In the rows, zero is written as 128.
One turn or mirror swaps these rows in pairs. Which row does each one swap with?
The rows were stretched afterwards, more along some directions than others.
Zolum: [147 112 162 132 122 133 118 112  82 114 108 155 133 130 126 143 163 141
 145 146 115 125 137]
bup: [187 123 123 143 104 138 146 133  59 146 100 151 131 150 106 164 146 150
 129 143 103 142 123]
mubo: [115 134 130 135  94 104 114  91  92 132 118 138 114 143 121 134 137 139
 137 142 120 139 129]
febod: [152 130 142 135 131 138  98 134  81 108 122 158 139 138 129 135 125 152
 142 147 104 133 126]
Kibaf: [160 110 127 144 138 139 146 120  61 131 121 132 164 138 108 137 169 164
 114 161  97 109 149]
salum: [132 102 132 130 108 107 122 100  74 141 112 135 115 131 102 144 131 125
 125 139 114 104 134]
ladu: [112 115 151 110 116  72 123 118  86 167 133 121 159 175 149  97 144 132
 132 159  87 105 146]
sepu: [155 127 136 156 158 125 139  96  80 149 113 155 159 121 134 158 157 161
 155 135 110 136 146]
tal: [126 118 151 119 153 122 108 118  93 147 128 130 179 127 134 123 145 124
 118 160 119 108 146]
Suseb: [129  89 155 126 127 107 105 121 113 120 108 127 132 119 141 130 144 156
 113 154 100  77 155]
vikug: [161 126 143 120 117 117 140 140 101 180 112 134 183 159 134 116 152 124
 115 160  78 122 138]
bub: [201 106 133 135 125 115 136 135  87 142  72 141 141 135 141 155 142 166
 122 148 104 105 124]
Kifep: [131 117 156 153 131 111 113 118  98 148  96 141 133 124 163 147 166 164
 126 114 108 115 156]
Rep: [156 113 129 146 128 106 155 138  85 150 111 117 120 143 122 137 146 142
 103 130 122 110 142]
leze: [177 120 114 138 141 120 126 147  79 118 108 131 153 164 148 133 135 155
  93 158  93 104 122]
fiz: [126 110 118 129  81 112 164 112  70 163 114 115 128 161 113 136 148 147
 129 159  79 113 122]
zame: [182 107 140 146 125 120  82 150  93 112  89 146 116 127 112 153 114 151
 115 164  98 104 131]
Firi: [160 112 130 135 101 105 146 127  97 168  99 140 142 160 133 129 145 130
 104 152 102 131 137]
rokuv: [148 144 124 143 122 144 144 129  87 174 128 143 170 147 125 122 175 137
 109 148 123 144 136]
Kovik: [176 117 136 147 119 100 113 136  98 150 105 153 165 165 137 141 124 150
 135 162  99 145 151]
sitis: [156 129 138 143 115 112 122 144  92 156 125 120 141 150 108 139 150 129
 132 174 112 146 147]
vaku: [137 147 140 119 123  80  89 112  98 148 137 110 119 180 130 105 147 103
 144 155 114 137 154]
mar: [145 103 159 137 126  68 108 115 118 136  90 122 138 134 157 138 141 159
 140 152  96  92 161]
Belol: [163 137 126 156 116 141  91 102  91 120 106 154 127 120 106 171 137 129
 150 146 121 162 139]
pivub: [135 101 132 125 138 113 133 144  94 159 111 136 160 145 141 114 138 151
  83 161 111  76 128]
pera: [144 103 153 118 145 108 130 115  62 137 112 158 149 142 152 133 128 164
 124 157 114 103 125]
pev: [157 115 153 133 104  92  96 143 108 136  79 117 110 163 135 140 143 143
 120 144 110 127 152]
Nin: [144 138 150 125 129  68 112 114  75 163 140 127 152 170 140 105 138 115
 139 160 102 109 141]
vele: [145  96 139 148 122  80 137  98  90 155 104 150 142 155 140 137 136 128
 148 137 118 115 145]
Bubav: [147 118 149 124 109 120 120 131  96 140 134 102 144 143 113 142 143 131
 123 146 100 117 164]
dodef: [167 145 126 146 126 106 110 137 108 136 111 142 149 150 155  99 154 153
 115 141 118 119 130]
pab: [134  96 122 144 109  96 121  66  72 134  87 142 115 146 124 180 150 124
 151 159  98 124 136]
gatas: [161 116 143 119  93 126 125  97  69 146  99 175 154 153 133 136 156 142
 161 163  93 130 114]
Kevo: [167 114 140 167 127 131 109 135  86 144  86 175 158 145 133 142 137 169
 126 165 118 152 142]
tiv: [156 117 141 151 107 100 127  99  89 171  97 180 177 147 138 126 156 145
 154 156 111 132 129]
ged: [ 95 102 128 141  82 106 133  79  97 153 116 138 107 144 122 130 176 125
 145 138 125 117 145]
Gav: [152 113 151 152 129  93 101 162 124 128 122 121 112 125 136 112 121 142
 112 135 126  95 164]
Vom: [124 104 146 131  75 105 109 100  94 154  84 122 113 162 147 149 175 140
 145 134 110 143 144]
nok: [179 123 105 152 116 140 134 139  64 128 114 162 125 148 130 127 158 153
 109 132 117 127 111]
Kag: [114 112 133 153 121 116 142 135 107 138 134 128 132 136 124 116 158 157
 101 146 133  97 155]
ras: [ 92 113 128 131 101 107 157  97  88 153 141 141 125 163 124 126 157 117
 156 143 131 140 136]
bozud: [147 123 154 149 131 116  98 111  93 119 120 168 131 143 126 133 141 143
 163 142 129 154 151]
gok: [ 98 114 160 127 110 107 141 115  99 148 128 133 127 145 159 125 171 149
 140 121 136 113 149]
nabi: [137 116 135 123 111 102 135 134  77 155 142 153 149 157 134 107 135 143
 141 166  83 105 121]
rine: [161 126 154 108 115 121 128 104  82 162  90 151 169 137 147 137 157 141
 153 151  92 128 129]
roni: [117 108 143 152 103 113 109 143  96 150 116 138 140 145 145 116 149 142
 106 142 126 101 151]
mula: [136 120 166 124 154  80 103 102 133 151  94  99 144 136 164 135 138 142
 126 141 118 114 171]
zovis: [162 114 127 149 102 142 130 111  95 118  92 165 114 103 109 174 123 158
 133 129 121 136 121]
Bafuz: [118 132 167 110 146  86 117  81 116 157 111 130 155 125 154 129 146 134
 139 145 124  96 152]
topev: [168 111 125 148 119 103 115  89  69 129  81 172 118 135 148 165 133 134
 149 138  99 126 115]
sapa: [112 107 118 142  84  82 128  77  83 155 122 126 108 157 102 134 161 103
 148 158 124 125 156]
Mumed: [181 107 140 130 142 114 119 112  75 112  88 145 131 126 125 172 108 144
 133 141 110 115 127]
nuguv: [153  94 168 125 110 106 138 103  77 147  76 134 123 147 152 168 157 156
 144 128 102 126 138]
Poki: [160  94 128 141 125 111 119 105  86 119  98 137 158 127 117 128 135 146
 111 168  89  65 137]
puv: [138 131 134 160 135 125 127 132 109 129 120 136 128 115 104 147 122 149
 110 136 103 124 144]
zili: [123 108 140 132 134  77 123  97  89 154  93 157 151 152 153 129 137 141
 133 144 124  96 133]
pudi: [155 104 127 153 134 132 125 101  95 123  87 146 125 109 119 173 139 147
 125 120 129 114 147]
Rog: [128 119 131 138 103 126 142 119  96 136 132 117 136 117 100 156 128 142
 150 138  97 116 151]

pab swaps with vikug
rokuv swaps with Belol
Mumed swaps with Rep
bub swaps with salum
febod swaps with Kag
Kifep swaps with Kovik

